In the data rows, the value 128 means zero.
Some points:
[179 101 228  89 110 220  88 127 227 105]
[195 107 235  85 107 227  85 136 228 103]
[103 152  78 157 142  96 162 129  80 138]
[ 98 147  80 147 138  97 161 139  81 139]
[103 152  81 165 139  94 157 127  79 131]
[ 97 148  81 161 141  95 161 126  79 134]
[134 101  93 113 137 114 112 115  88 163]
[102 124  78 142 134  95 144 132  82 145]
[100 148  77 145 140  96 161 133  81 137]
[102 153  76 150 135  95 163 134  84 139]
[102 152  79 152 134  95 158 139  83 138]
[100 148  79 155 137  95 158 135  77 133]
[103 153  80 156 137  97 159 142  82 135]
[168  98 223  91 115 218  87 119 225 104]
[153 106 207  87 110 187  88 114 206 107]
[101 148  81 157 140  92 164 137  81 129]
[103 150  79 151 135  97 162 144  82 137]
[ 99 153  78 155 135  95 158 137  83 137]
[136 102 109 108 131 110 102 115  97 153]
[102 138  82 154 135  95 150 135  83 139]
[208 100 236  91 110 235  89 147 232 107]
[169 102 207  94 114 141  85 115 203 108]
[ 99 149  84 160 139  93 158 137  83 128]
[103 151  76 159 143  97 166 140  82 127]
[158 101 168 100 117 114  84 116 159 121]
[137  97 100 107 131 110 101 113  96 160]
[109 124  80 137 135  97 141 131  81 148]
[126 103  83 123 134  98 122 117  80 162]
[ 97 148  80 155 139  95 162 129  80 134]
[112 123  78 139 136  96 139 133  80 145]
[105 157  80 155 134  93 153 133  81 138]
[101 153  79 161 137  92 159 133  84 134]
[100 161  80 159 134  93 162 124  82 142]
[173 105 221  85 111 218  87 118 224 106]
[136 105 212  89 112 214  87 116 210 104]
[ 97 149  81 155 136  94 155 139  85 138]
[148 102 128 104 124 113  92 114 119 143]
[140 101 121 107 127 112  96 114 109 140]
[152 102 153  98 122 118  83 111 146 128]
[177 104 202  91 121 131  83 111 198 103]
[174 101 187  96 122 121  86 115 188 112]
[100 144  78 147 138  95 162 134  82 137]
[180 103 193  99 123 121  82 112 191 109]
[ 99 146  80 159 138  98 165 132  86 137]
[103 157  81 145 133  95 157 140  82 136]
[ 98 157  81 154 131  92 157 136  82 133]
[ 98 152  78 146 141  97 162 133  80 140]
[102 146  81 149 137  95 158 138  83 144]
[117 108  79 127 134  93 125 124  82 154]
[101 154  78 157 137  94 157 137  83 140]
[101 153  81 161 134  94 157 133  83 138]
[169  98 220  88 111 220  89 118 226 106]
[111 121  80 135 134  96 137 128  79 148]
[107 148  77 161 139  98 165 134  76 128]
[101 156  79 149 131  94 155 133  80 140]
[142  99 115 108 127 108  96 115 109 147]
[101 151  78 152 137  92 157 133  83 146]
[135 100  95 110 131 107 106 118  92 156]
[101 153  84 157 144  97 163 140  83 131]
[204 100 239  91 110 233  88 151 241 111]
[167 100 220  85 109 216  84 116 227 106]
[124 101  77 124 136  95 120 117  81 160]
[103 152  81 162 138  92 162 134  80 135]
[102 148  78 151 138  93 161 132  80 138]
[104 149  79 158 137  95 161 131  84 138]
[143 102 125 103 125 110  91 113 116 144]
[103 148  82 155 140  95 164 135  80 132]
[101 151  79 150 136  93 159 137  84 146]
[130 104 210  88 111 210  83 112 207 105]
[106 153  80 154 135  95 160 140  77 135]
[128 101 213  91 111 217  86 114 212 105]
[101 156  80 146 134  93 153 128  78 141]
[201  99 239  87 108 228  85 151 236 109]
[100 150  84 154 134  91 163 140  79 128]
[106 158  79 153 132  91 160 135  79 141]
[136 105  87 115 136 105 112 115  76 162]
[203 100 235  88 109 237  86 144 233 102]
[104 155  78 144 134  95 156 132  83 146]
[146 102 205  89 111 183  86 114 207 104]
[104 152  82 155 138  94 160 134  79 132]
[167  99 179  97 120 123  88 114 175 115]
[103 155  80 147 134  96 161 136  84 147]
[162 100 200  87 108 154  86 115 201 104]
[161 101 202  91 113 164  83 112 204 107]
[103 144  76 154 137  94 161 132  79 134]
[ 98 153  82 150 135  95 159 140  81 135]
[156 100 164 100 123 119  84 114 160 119]
[102 154  82 155 136  95 158 141  80 134]
[173 103 228  89 111 215  83 120 224 104]
[102 148  78 163 139  95 166 136  83 132]
[152  99 204  88 107 172  85 116 208 109]
[101 155  80 156 133  94 155 137  81 133]
[203 100 238  87 109 231  83 146 233 107]
[ 99 148  77 164 140  96 164 134  81 129]
[101 154  79 155 138  94 159 129  82 138]
[171 102 180  95 115 117  87 117 178 119]
[ 99 148  80 152 138  96 165 142  87 134]
[103 156  82 149 133  93 158 141  82 137]
[135 101 210  89 108 200  86 112 207 106]
[ 96 146  83 157 138  92 163 137  77 128]
[102 156  83 156 136  92 161 132  83 133]
[122 103 214  93 114 224  86 118 213 106]
[ 98 148  80 161 135  95 168 137  82 129]
[153 102 206  91 113 174  83 113 206 106]
[149 102 137  99 125 116  88 115 128 136]
[104 155  81 155 133  94 162 132  80 135]
[ 99 153  77 157 131  91 158 141  83 134]
[102 153  81 160 137  96 168 135  80 131]
[119 101  77 127 136  96 123 118  81 158]
[113 112  76 127 132  94 130 126  80 151]
[100 153  83 159 134  91 160 137  82 140]
[101 132  77 149 134  92 148 138  86 142]
[104 156  81 156 130  92 159 135  79 140]
[185 104 225  90 112 219  87 129 227 105]
[101 148  79 154 139  96 165 141  84 131]
[ 98 154  81 158 142  97 158 132  80 128]
[101 155  79 146 136  94 155 134  81 142]
[156 102 205  89 110 167  84 114 205 104]
[190  99 208 110 129 106  87 118 207 105]
[141 102 112 111 134 111  99 119 104 152]
[124 104  80 119 135  96 117 111  77 162]
[152  99 144 102 124 118  88 116 140 132]
[154 102 216  91 113 210  84 113 213 104]
[210  99 236  87 112 245  85 143 234 107]
[120 104  80 127 137  98 124 119  83 159]
[152 102 216  86 107 209  87 119 219 106]
[ 95 144  78 153 137  98 159 137  81 133]
[109 129  82 144 136  92 136 132  85 147]
[142  97 213  91 112 210  83 113 213 106]
[192 103 231  87 111 228  86 136 231 106]
[180  99 198  93 121 123  83 113 202 108]
[182 101 232  92 115 223  83 127 226 105]
[157  99 169  95 117 118  81 115 167 120]
[139 100 212  89 109 213  89 118 215 106]
[143 104 207  87 111 194  86 116 206 103]
[ 96 146  81 149 138  93 156 139  82 138]
[ 99 152  81 157 139  92 157 134  79 128]
[100 152  82 165 141  98 166 134  80 128]
[101 143  81 156 139  96 164 136  83 134]
[181 100 227  90 109 219  85 124 224 105]
[100 147  80 156 141  97 163 138  85 133]
[104 155  82 150 139  96 159 127  80 140]
[160 101 219  91 114 209  81 116 224 109]
[116 111  84 132 131  92 126 123  80 152]
[173 100 201  86 118 137  84 111 201 108]
[136 103 213  93 116 206  82 114 209 108]
[105 157  84 162 135  94 165 134  80 131]
[169  98 178  97 125 121  83 112 179 114]
[102 147  78 162 144  98 164 137  80 130]
[157 103 220  90 111 206  81 117 220 106]
[101 148  78 156 139  94 158 128  80 136]
[163 101 200  84 110 154  89 115 200 105]
[101 153  80 145 130  92 156 142  86 139]
[129 101  80 112 130 100 110 114  82 165]
[153  98 217  88 110 210  84 117 219 107]
[ 99 162  86 155 134  95 154 135  83 135]
[185 101 229  87 108 222  84 130 227 105]
[102 152  77 156 139  95 161 133  81 135]
[164 102 221  89 110 213  85 115 219 103]
[101 151  78 149 136  94 156 134  81 142]
[167  99 217  86 111 216  90 118 220 105]
[106 155  77 160 138  92 162 132  80 131]
[102 147  77 155 139  98 162 131  81 132]
[162 104 204  87 108 155  81 112 204 110]
[172  97 220  86 108 216  85 115 220 104]
[149 102 214  87 111 210  85 113 212 106]
[102 149  77 161 137  94 164 132  81 132]
[105 154  81 156 140  96 161 132  83 137]
[100 149  83 158 136  92 163 139  80 129]
[103 150  81 149 137  93 156 137  86 145]
[111 119  78 131 129  94 136 129  78 145]
[151 106 208  88 110 184  84 114 205 107]
[175 103 189  97 118 117  84 111 182 106]
[104 157  79 155 132  93 156 135  81 138]
[192 100 232  85 109 230  85 137 229 104]
[144  99 128 101 125 114  92 116 124 139]
[164 100 223  88 109 212  84 117 223 103]
[100 152  84 163 134  95 164 134  81 129]
[142 101 207  88 108 189  82 114 205 103]
[200 105 242  86 111 226  85 157 237 106]
[102 148  82 158 140  97 163 133  83 136]
[102 150  78 154 139  94 159 133  83 138]
[177 100 226  87 111 220  84 123 228 108]
[183 102 206 100 124 119  87 115 201 106]
[184 101 232  93 110 219  85 131 229 107]
[ 99 148  79 153 136  95 162 136  81 130]
[216 103 237  87 112 247  84 142 235 108]
[154  99 213  87 111 210  86 116 215 110]
[103 140  83 171 145  93 173 124  80 128]
[ 99 153  82 150 131  94 156 131  83 147]
[102 151  78 154 134  94 158 140  80 133]
[ 99 151  84 165 142  98 165 134  83 134]
[165  98 220  88 111 215  85 111 220 107]
[101 150  79 160 136  95 164 130  80 135]
[142 104 218  91 109 211  88 116 216 108]
[141  99 213  89 109 208  84 114 213 108]
[131 102  77 112 133 100 112 118  84 170]
[201 100 237  89 113 236  87 145 233 107]
[204  97 236  86 110 238  86 143 229 106]
[102 149  84 165 137  94 168 136  84 137]
[ 99 149  82 156 139  93 157 127  78 134]
[102 151  81 162 136  94 162 130  79 130]
[189 103 231  89 112 222  81 131 232 109]
[160 102 162  97 117 119  88 118 155 123]
[176  99 195 100 124 118  85 117 198 106]
[100 149  82 148 137  94 156 136  81 141]
[100 153  81 157 135  93 156 134  81 138]
[101 158  79 154 134  93 154 131  80 139]
[102 151  77 159 139  93 159 137  80 125]
[101 152  80 150 142  95 160 133  83 136]
[190  95 228  83 111 233  84 141 233 103]
[201 101 238  85 112 236  87 148 230 104]
[102 149  77 155 135  97 164 134  83 137]
[149 100 211  86 109 210  86 116 215 109]
[100 155  77 154 134  92 156 136  81 135]
[144  99 212  89 111 208  83 116 216 106]
[170 106 205  89 112 148  89 116 204 110]
[ 99 153  83 166 142  96 164 133  82 129]
[101 154  80 151 133  95 162 142  81 133]
[100 155  79 142 140  95 153 139  85 140]
[100 150  78 161 139  96 163 134  81 131]
[102 148  80 156 137  94 164 141  84 134]
[101 150  79 158 138  94 159 133  85 134]
[100 157  81 156 137  96 161 134  80 126]
[131 103 208  86 109 211  87 113 207 104]
[100 149  79 156 139  96 165 133  83 134]
[105 159  81 165 133  93 163 139  78 125]
[200  99 238  91 112 233  87 150 239 107]
[ 98 141  80 159 142  95 160 132  80 130]
[135  98 210  87 110 211  85 114 211 107]
[ 97 149  78 159 136  92 164 135  82 129]
[164  99 167 101 125 120  84 113 168 123]
[187 101 231  89 108 220  83 130 228 107]
[156 100 152  99 123 118  84 113 148 125]
[104 153  80 160 139  94 159 134  82 136]
[176  96 228  88 111 223  85 128 230 105]
[101 149  73 148 137  93 160 133  85 137]
[102 151  82 152 135  90 156 136  85 133]
[101 152  79 152 137  97 162 135  81 144]
[150 104 216  89 106 207  85 112 210 104]
[102 157  80 149 133  91 155 131  81 145]
[102 152  77 161 141  98 165 134  84 131]
[199 101 234  87 106 230  87 142 233 107]
[102 155  84 149 135  92 157 127  80 139]
[121 107  79 128 136  95 125 121  81 159]
[103 153  81 152 133  92 157 139  83 139]
[101 149  79 153 136  94 158 137  80 138]
[102 142  81 168 135  91 168 143  83 136]
[ 98 156  80 149 133  93 156 138  85 139]
[132 102  79 115 134 103 111 111  81 172]
[125 102  80 113 133  99 112 116  81 175]
[198 101 237  87 109 229  82 141 232 105]
[103 141  81 159 138  95 156 139  82 138]
[126 102  82 120 136  98 112 113  81 178]
[200  99 233  88 109 230  86 138 229 109]
[158  98 219  87 108 212  86 115 221 103]
[105 151  79 152 142  97 156 137  80 141]
[100 150  82 149 138  95 158 134  79 141]
[189 103 231  87 108 223  86 136 230 104]
[152 100 216  82 109 212  87 119 221 109]
[181 101 208 102 124 121  86 112 198 103]
[155 100 204  91 113 169  90 118 205 108]
[136  96 208  89 111 214  88 116 214 102]
[188 102 236  92 111 225  83 132 228 104]
[100 155  79 152 134  97 155 135  85 143]
[206 101 238  88 112 238  86 147 231 105]
[100 141  80 170 146  92 171 126  83 123]
[172  99 229  92 112 219  86 122 229 108]
[103 146  82 158 139  97 166 140  84 136]
[207 101 239  87 109 235  89 151 235 109]
[102 150  78 154 139  98 160 135  84 142]
[144  96 205  90 112 189  89 119 211 108]
[102 152  83 148 132  95 158 134  81 144]
[ 99 148  80 155 140  94 161 131  84 137]
[105 149  80 147 135  92 159 131  79 137]
[104 152  81 156 137  93 161 138  82 130]
[ 99 149  78 152 132  94 159 141  82 131]
[164  99 173 100 121 122  89 117 172 120]
[151 101 214  87 107 207  86 118 217 107]
[132 101 209  87 110 215  84 110 208 108]
[133 101 216  92 107 210  85 116 209 102]
[100 149  80 153 136  98 160 134  82 132]
[142 103 124 104 130 113  90 114 119 143]
[160  98 206  93 109 158  87 117 205 107]
[158 103 222  90 112 215  89 116 220 107]
[101 149  77 146 137  94 159 138  83 142]
[197  99 233  87 107 230  86 138 235 112]
[156 101 154  96 122 120  86 116 151 127]
[199 101 239  89 110 224  86 153 232 105]
[102 148  80 157 136  94 162 135  80 131]
[104 153  81 154 142  96 163 140  83 133]
[103 150  81 157 140  91 158 135  80 132]
[101 159  83 156 134  92 153 134  79 137]
[159 106 224  89 110 211  83 118 222 104]
[100 145  80 155 141  92 160 131  81 136]
[103 159  81 155 142  95 152 137  83 139]
[106 149  78 149 137  94 157 135  80 144]
[152 104 144 101 122 116  89 116 137 133]
[157 101 156  97 120 118  88 118 153 124]
[104 145  77 148 142  97 160 131  77 137]
[102 163  87 155 135  89 154 135  85 144]
[104 153  80 142 133  95 158 139  82 143]
[132 101  87 111 134 105 107 116  84 161]
[103 150  84 163 138  95 164 132  82 136]
[103 151  82 156 139  96 163 132  81 138]
[131 105  82 118 137 100 104 112  86 167]
[173 104 204  90 116 137  85 114 202 108]
[101 155  79 152 137  96 162 132  81 135]
[103 155  81 153 138  95 158 131  82 137]
[173  98 226  90 111 219  82 118 226 107]
[199  97 234  87 109 237  90 140 230 106]
[102 151  79 158 137  93 160 135  80 127]
[ 97 153  77 147 134  95 156 136  83 139]
[103 154  79 157 137  94 159 130  79 132]
[105 154  79 157 134  93 165 133  78 135]
[160 101 203  92 114 165  90 118 204 108]
[196 104 248  92 111 225  87 157 237 107]
[106 159  84 153 139  93 155 137  84 145]
[153 107 142 101 122 116  87 116 135 136]
[106 148  79 157 143 100 168 137  78 134]
[103 155  83 155 137  91 157 130  83 140]
[153  98 215  87 112 213  84 112 219 106]
[102 149  78 145 137  94 159 131  80 135]
[103 152  79 155 136  96 158 134  82 138]
[185  99 230  86 109 225  85 132 227 105]
[104 154  84 166 134  92 165 133  78 129]
[144 100 129 101 125 113  91 115 127 143]
[156 101 204  91 113 166  86 115 203 106]
[134 103  98 113 134 108 107 114  86 160]
[100 147  81 155 145  94 157 136  85 134]
[101 155  78 155 136  96 159 138  83 138]
[105 153  80 154 136  91 160 129  79 137]
[123 105 213  90 114 220  84 115 210 107]
[101 150  79 162 136  93 162 134  82 133]
[103 150  79 150 138  94 154 136  84 144]
[104 159  82 158 136  93 161 134  80 129]
[149 101 215  87 109 210  84 115 218 109]
[200  99 236  86 111 233  85 146 235 109]
[100 151  79 152 132  95 156 131  81 141]
[101 133  81 146 140  97 145 133  80 141]
[163 100 203  86 109 154  85 111 199 106]
[ 99 142  77 152 137  94 162 133  81 133]
[165 105 204  84 107 147  82 110 201 107]
[ 97 147  81 158 135  89 158 128  82 138]
[137  96 111 107 129 108  97 113 106 153]
[101 149  80 159 137  94 163 130  81 133]
[100 152  81 162 140  97 165 133  80 130]
[102 154  84 158 143  98 162 130  81 136]
[ 99 148  80 157 137  94 160 135  83 130]
[101 151  78 158 134  91 162 133  82 132]
[102 154  80 158 136  98 168 134  81 130]
[166 101 171  98 121 118  85 119 172 117]
[ 98 146  79 162 140  95 164 132  81 132]
[153 104 149  95 121 119  85 113 143 129]
[159 101 221  88 109 208  84 116 222 106]
[145  99 131  99 123 115  90 116 129 139]
[102 164  84 166 139  96 161 122  80 141]
[103 148  78 157 137  95 162 139  83 131]
[178 100 202 103 127 118  86 117 203 106]
[ 99 144  80 159 136  92 162 130  82 134]
[100 156  81 154 136  95 156 135  81 139]
[173 102 204  87 117 133  87 115 198 101]
[100 128  76 143 137  97 146 136  84 142]
[100 149  79 157 136  94 163 134  84 136]
[101 147  79 158 136  93 163 130  83 136]
[102 156  83 156 135  92 160 136  83 139]
[103 151  81 156 136  92 158 126  82 136]
[155 100 218  91 108 205  84 119 218 105]
[165 100 223  93 113 214  90 119 219 105]
[107 129  79 144 137  95 145 134  82 146]
[104 155  80 154 133  94 155 131  82 143]
[102 146  79 153 141  94 163 136  83 137]
[103 146  81 162 138  93 163 138  81 132]
[103 155  79 153 137  94 154 137  84 141]
[103 152  82 156 133  95 159 143  84 134]
[181  99 203 105 123 111  80 111 197 105]
[169 102 183  96 117 118  86 114 178 112]
[101 146  79 157 138  96 164 130  80 138]
[175  98 226  89 111 218  84 123 226 106]
[102 149  80 158 138  96 167 139  82 129]
There is one direction along which these points spread out most. How far along it is each point below, from 0 to 9? The average falls between 4 and 5, and the first point above lies past it.
[133 101  90 111 131 103 106 118  81 159] 4
[192 102 231  86 111 226  84 137 232 108] 7
[166 102 189  95 119 121  86 119 182 104] 6
[205 101 234  89 110 233  84 143 234 106] 7
[177 103 187  99 121 121  86 113 183 116] 6
[104 150  79 154 139  94 164 133  85 144] 3
[ 98 149  82 157 132  93 159 134  82 138] 3
[100 152  79 153 134  94 153 137  82 132] 3
[185 102 232  89 109 226  89 131 228 104] 7
[139 102 114 107 130 110  97 114 107 151] 4
[103 154  82 154 136  96 160 131  79 136] 3
[159 100 164  98 118 118  88 117 165 119] 5
[175 103 205  90 117 133  88 119 205 110] 6
[101 145  80 155 140  93 158 133  83 137] 3
[ 96 148  79 158 134  91 160 131  81 129] 3
[134 101  84 113 133 106 113 116  82 166] 4
[ 98 152  80 150 132  96 163 131  78 131] 3
[104 153  84 150 138  93 156 137  79 139] 3
[101 156  85 156 142  96 158 136  80 126] 3
[144 102 207  86 108 193  85 115 211 113] 7
[ 98 153  82 155 135  95 159 135  85 139] 3
[101 156  81 155 134  92 154 131  81 145] 3
[100 144  80 151 135  90 159 130  77 134] 3
[152 102 202  87 114 177  83 117 210 105] 6
[143  96 137 109 130 116  93 120 128 139] 5
[ 98 152  82 155 141  98 161 130  83 136] 3
[111 126  80 140 136  96 139 132  82 149] 3
[175  98 225  88 108 217  87 123 226 107] 7
[101 150  79 146 137  94 156 138  81 139] 3
[145 104 128 104 127 116  93 111 116 139] 5
[104 151  79 159 137  93 162 134  83 134] 3
[101 151  82 146 140  97 161 133  83 138] 3
[102 153  80 163 140  93 160 130  82 134] 3
[ 97 146  78 150 137  94 161 128  80 138] 3
[177 101 223  89 113 217  86 120 222 105] 7
[181 100 231  91 110 222  87 128 228 107] 7
[168 101 203  91 114 149  85 110 199 107] 6
[150 100 211  86 110 210  87 118 217 111] 7
[107 153  81 153 138  93 160 137  84 137] 3
[101 152  80 155 138  98 161 138  83 138] 3
[104 158  79 168 138  92 160 138  82 128] 3
[ 98 140  77 153 136  93 161 135  83 134] 3
[145 103 209  89 107 186  87 117 207 105] 6
[102 145  82 159 138  95 159 138  81 136] 3
[125 101  79 122 132  96 122 117  80 162] 4
[149 100 202  88 114 183  88 113 202 104] 6
[102 158  80 151 132  92 156 137  80 138] 3
[ 99 144  78 153 140  92 160 134  80 131] 3
[ 97 148  82 153 140  97 161 130  81 138] 3
[102 148  78 165 137  95 163 131  81 131] 3
[104 154  84 153 136  95 164 134  81 138] 3
[102 150  82 167 138  94 164 135  81 131] 3
[101 154  79 155 136  94 161 133  81 135] 3
[ 98 148  83 158 139  92 160 139  85 130] 3
[106 153  82 151 135  96 162 138  85 149] 3
[101 149  84 160 136  93 162 135  80 132] 3
[103 153  82 158 137  94 158 135  84 133] 3
[107 151  78 151 137  97 158 137  83 142] 3
[ 97 149  80 154 139  91 161 137  77 127] 3
[157 103 219  86 110 210  82 112 217 107] 7
[125 100  80 120 138 101 118 118  83 166] 4
[ 97 145  79 162 137  95 166 139  81 124] 3
[179 103 225  86 110 218  85 122 224 106] 7
[105 148  79 155 137  90 156 133  81 134] 3
[101 151  78 149 135  91 153 137  78 136] 3
[151 100 204  87 108 168  86 115 204 103] 6
[100 148  81 158 137  95 165 132  79 132] 3
[100 150  80 153 139  97 158 132  84 139] 3
[201 101 240  87 106 224  84 151 232 106] 7
[141 103 120 101 125 112  95 117 119 147] 5
[206 100 236  87 109 236  84 141 231 107] 7
[103 151  83 151 134  94 154 133  83 132] 3
[160 105 223  91 113 214  88 117 220 105] 7
[161  98 216  86 107 211  88 114 219 106] 7
[164 100 224  90 109 214  84 115 225 104] 7
[155 102 148 102 124 118  86 116 145 131] 5
[ 98 146  79 154 140  93 159 133  81 129] 3
[171 107 205  86 115 138  86 115 199 105] 6
[131 103  80 115 133 103 117 116  81 170] 4
[104 146  80 157 142  95 164 136  80 135] 3
[104 163  78 155 132  95 160 121  85 147] 3
[ 99 153  80 158 137  96 155 133  83 140] 3
[140 100 115 105 130 115  98 114 108 146] 4
[159 101 220  87 109 214  90 116 220 106] 7
[ 99 153  78 156 136  96 159 140  85 139] 3
[103 147  83 155 138  92 161 133  81 134] 3
[127 102  84 117 131  98 114 114  81 170] 4
[154  99 202  91 113 172  85 115 205 106] 6
[100 152  78 159 141  97 160 130  81 132] 3
[166  99 201  88 110 147  84 114 202 108] 6
[ 98 149  83 163 141  95 161 138  86 130] 3
[172 102 201  90 115 142  85 115 203 108] 6
[104 151  79 155 141  94 158 134  81 133] 3
[175 100 191 101 124 119  85 114 191 107] 6
[ 99 149  79 157 134  89 157 126  79 134] 3
[162 101 203  89 111 156  86 115 203 107] 6
[101 155  82 153 136  96 160 134  82 133] 3
[102 146  79 162 140  95 163 134  83 137] 3
[100 154  79 160 140  95 159 131  80 132] 3
[101 155  80 158 140  92 158 131  81 134] 3
[117 113  80 128 136 101 130 124  79 150] 3
[ 97 150  81 152 136  92 158 136  83 128] 3
[100 149  79 152 135  94 159 139  80 138] 3
[105 151  80 160 139 101 166 133  83 134] 3
[177 103 197 102 122 114  87 115 193 104] 6
[135 103  96 105 129 107 103 115  91 154] 4
[102 149  81 156 137  96 162 136  82 133] 3
[102 148  82 149 139  94 159 135  84 138] 3
[ 98 144  83 159 140  92 161 134  81 130] 3
[170 100 222  87 110 216  84 117 226 105] 7
[167 103 169  97 121 120  86 115 166 123] 5
[103 156  80 155 132  93 159 137  82 139] 3
[137 102 106 106 129 108 100 113  98 154] 4
[141 100 206  88 110 188  84 115 209 104] 6
[138 100  99 108 128 105 102 114  93 156] 4
[190 102 211 110 124 105  85 114 209 104] 6
[ 96 143  79 162 141  93 161 130  79 132] 3
[100 148  82 158 141  96 160 137  83 130] 3
[ 99 144  78 155 141  96 160 131  82 130] 3
[137 102 214  87 109 212  88 118 214 108] 7
[111 113  79 134 135  95 133 129  82 152] 3
[125 100  82 126 138  98 116 116  83 166] 4
[166 101 176  99 121 120  86 114 170 114] 6
[ 99 154  84 150 139  94 159 131  83 136] 3
[ 97 154  81 156 136  92 155 131  84 133] 3
[107 158  81 157 140  95 157 124  78 135] 3
[101 138  82 153 137  94 151 136  81 140] 3
[102 149  79 143 138  96 160 134  82 138] 3
[101 153  81 155 136  93 153 137  82 134] 3
[159 101 160 102 124 121  86 114 153 127] 5
[102 155  81 158 133  96 157 139  83 135] 3
[140 104 111 106 128 107 101 119 102 151] 4
[ 99 155  80 155 139  96 161 131  79 130] 3
[102 154  82 154 139  97 158 135  81 142] 3
[100 141  80 167 137  95 170 144  82 136] 3
[ 99 152  83 151 136  95 155 137  79 137] 3
[100 150  81 161 141  96 163 141  80 125] 3
[102 152  76 154 139  97 160 130  82 138] 3
[121 117  83 134 136  98 130 125  83 157] 3
[157 101 158  92 119 119  85 115 157 124] 5
[104 154  82 148 140 102 161 134  80 141] 3
[102 157  79 154 137  96 161 140  80 138] 3
[103 151  78 153 135  99 159 139  83 137] 3
[160  98 223  92 111 214  82 111 222 105] 7
[101 147  79 156 142  97 163 138  82 132] 3
[155 100 150  98 121 115  82 115 145 126] 5
[186 101 231  87 108 222  86 134 227 105] 7
[105 145  77 157 139  94 158 135  81 135] 3
[ 99 151  81 154 136  92 159 129  83 135] 3
[100 145  78 156 140  96 164 138  81 131] 3
[178 101 201  90 116 125  85 112 202 107] 6
[141 101 209  90 113 196  83 115 206 106] 7
[100 147  82 153 137  93 160 133  81 132] 3
[100 147  77 155 140  95 160 132  77 130] 3
[101 153  82 152 141  92 159 132  82 138] 3
[168  99 224  92 113 217  84 115 225 107] 7
[102 152  79 152 135  94 162 129  82 141] 3
[133 100 209  87 106 200  84 116 211 107] 7
[102 153  82 156 138  95 160 134  81 134] 3
[105 147  80 162 138  94 164 136  82 133] 3
[100 150  81 168 137  96 166 135  84 131] 3
[106 150  79 157 140  98 159 125  82 141] 3
[ 99 136  81 150 137  95 151 135  80 140] 3
[153 100 200  87 110 177  86 118 206 107] 6
[107 160  83 148 139  93 158 133  85 148] 3
[151 102 220  92 111 206  83 115 212 103] 7
[132  95 204  86 111 204  84 114 208 102] 7
[154 101 134  95 123 114  86 116 133 138] 5
[103 152  83 161 135  93 162 132  83 134] 3
[191 102 233  90 112 225  81 130 228 107] 7
[103 158  84 156 135  95 158 135  81 141] 3
[197 100 243  89 113 230  83 154 234 103] 7
[151 101 142 100 123 114  87 117 139 136] 5
[ 98 149  78 152 134  95 159 132  80 138] 3
[104 153  82 153 139  95 156 130  81 136] 3
[155 103 220  89 109 208  85 117 219 106] 7
[100 152  81 149 138  91 156 137  81 140] 3
[177  99 226  85 108 219  84 127 231 106] 7
[115 122  82 136 137  96 132 129  82 149] 3
[102 156  83 157 138  97 160 136  85 135] 3
[101 148  78 151 136  94 159 136  79 139] 3
[101 151  84 160 140  95 159 135  81 130] 3
[169 103 174  93 120 120  86 116 172 118] 6
[146 100 137 101 125 114  90 117 132 140] 5
[152  99 147 102 123 113  84 118 145 137] 5
[199  99 239  85 109 230  86 152 236 108] 7
[171 101 224  87 108 214  84 116 227 109] 7
[105 155  79 148 137  94 157 133  79 146] 3
[ 99 147  80 160 141  95 158 128  82 136] 3
[189  98 230  87 108 226  82 130 229 104] 7
